In the data rows, the value 128 means zero.
Here are some points:
[108 138 141 175 128 159 113 104]
[156 117 161  94 120 109 135 116]
[132 167  44  77  99  98 117 204]
[114 117 161 151 149 139 160  66]
[110 141 121 152 156 187 137 145]
[128 108 188 219 135 255 100  83]
[128 143 104  82  97 121 102 194]
[165 104 217 116 130 154 136  46]
[139 121 176 117 152 102 152  76]
[139 105 206  98 151  92 179  36]
[170  61 212 156 130 250  75 128]
[128 106 128  66 153  79 167  90]
[120 127 100  95 130 109 125 189]
[140 113 166 148 152 191 108 142]
[134 162 126 171 132 170  83 174]
[ 93 133  77 108 130  87 137 161]
[135 129 123  98 123 132  96 161]
[128 141 107 144 123 128 127 110]
[147 119 151 163 146 168 115 110]
[142 156 174 143 112 144 122 108]
[119  69 183 152 130 177 122  52]
[139 120 159 126 127 124 143 105]
[132 102 232 101 157 107 200  16]
[ 68 209   0 131 116   0 201 139]
[116 140  79 114 115 116 116 166]
[128 103 190 123 114 115 142  38]
[131 126 128 144 122 151 117 113]
[122 141 122 111 125  57 157  78]
[135 106 202 105 122  93 190  23]
[ 85 135  87 129  85 190 120 173]
[112 113 169 133 132 128 138  77]
[110 124 151 240 159 211 112  59]
[127 134 128 175 147 180 123 127]
[144 154 104 135 104 109  78 187]
[115 134 135 178 142 198 127 112]
Here are 24 more points, each followed by its number:
[134 105 201  80 149 100 163  55] 0
[149 104 143 152 131 104 105  26] 1
[133 109 182 154 143 150 138  74] 2
[112 143  99 150 123 149 100 155] 3
[129 127 110 108 110 142 120 164] 4
[137 182 115  93 136  85 206 167] 5
[132 160  94 152  94  92 114 141] 6
[117 138 119 132 132 157 119 125] 7
[124 130  69 121 131 111 140 177] 8
[123 127  89  77 120  81 143 143] 9
[147 108 186 142 156 159 127  59] 10
[108 125  89 114 128 111 126 154] 11
[138  98 214  91 153  97 176  43] 12
[127 145  47  42 139  70 111 244] 13
[108 104 159 165 111 157 135  51] 14
[130 101 157  13  85  75 144 145] 15
[108 112 130  35 133  90 189 139] 16
[119 156  79 101 107  52 132 133] 17
[137 113 143 178 129 173  67 150] 18
[132 142 171 158 146 124 151  69] 19
[128 140 127 176 133 131 122 120] 20
[ 99 155  59 118  66 116 112 197] 21
[134 145 127 163 130 171 106 147] 22
[124 136 123 147 124 159  96 152] 23
Which three of these numbered points are nearest to each point below, looking only along the 3 directions in which the first points spread most? Their numbers follow each, nearest first.
[158  99 144 174 143 217  56 169] > 18 22 23
[124 112 183 103 137  95 172  78] > 0 12 1
[145 158  88 160 121 144 114 165] > 3 23 22
[113 143  46  43 122  77 101 223] > 13 21 8
[135 125 120 139 131 143 131 135] > 7 20 23
[111 157 117 186 146 204 110 139] > 22 18 23
[148 108 169 130 118 116 137  72] > 1 19 2
[119 142 121 196 105 141 117  81] > 20 7 14
[142  98 148 163 123 126 108 114] > 7 20 2
[138 138 112 153 117 111  90 135] > 7 3 4
[128 107 169 122 122 109 159  60] > 1 19 0
[110 106 216 143 114 151 122  76] > 10 2 14
[141 128 145  74 137  75 155 114] > 16 9 5
[110 158  43  62 101  59  98 225] > 13 21 8
[110 145 127 192 149 126 127  81] > 20 19 14
[118 144 114 138 125  98 119 131] > 6 11 7
[141 107 144 134 165 102 172  52] > 1 19 0
[151 110 142  81 138 135 101 162] > 4 23 7
[117 148  49  36 124  77 114 202] > 13 21 9
[ 95 144  21  59  94  32 125 218] > 13 21 17
[152 141 176 181 127 170  73 142] > 18 22 23
[152 123 153  78 131  59 151  88] > 16 0 15
[110 133 138 157 148 158 157  94] > 20 19 14
[159 161  91 106 144 130 176 255] > 21 8 4
[158 123 111 108 128 121 100 162] > 4 11 23
[121 135  92  97 118  71 138 135] > 5 9 17
[131 100 120  21 142  66 200 128] > 16 15 9
[171  79 185 132 123 204  77 150] > 18 22 23
[116 168  61 174 103 104 109 176] > 21 8 6
[122 154  76 145 114 114  96 192] > 21 8 3
[115 135  82 113 121 136 127 192] > 8 21 4
[144 107 211 102 152 108 181  19] > 12 0 1
[169 115 150 146 128 140  77 107] > 7 23 22
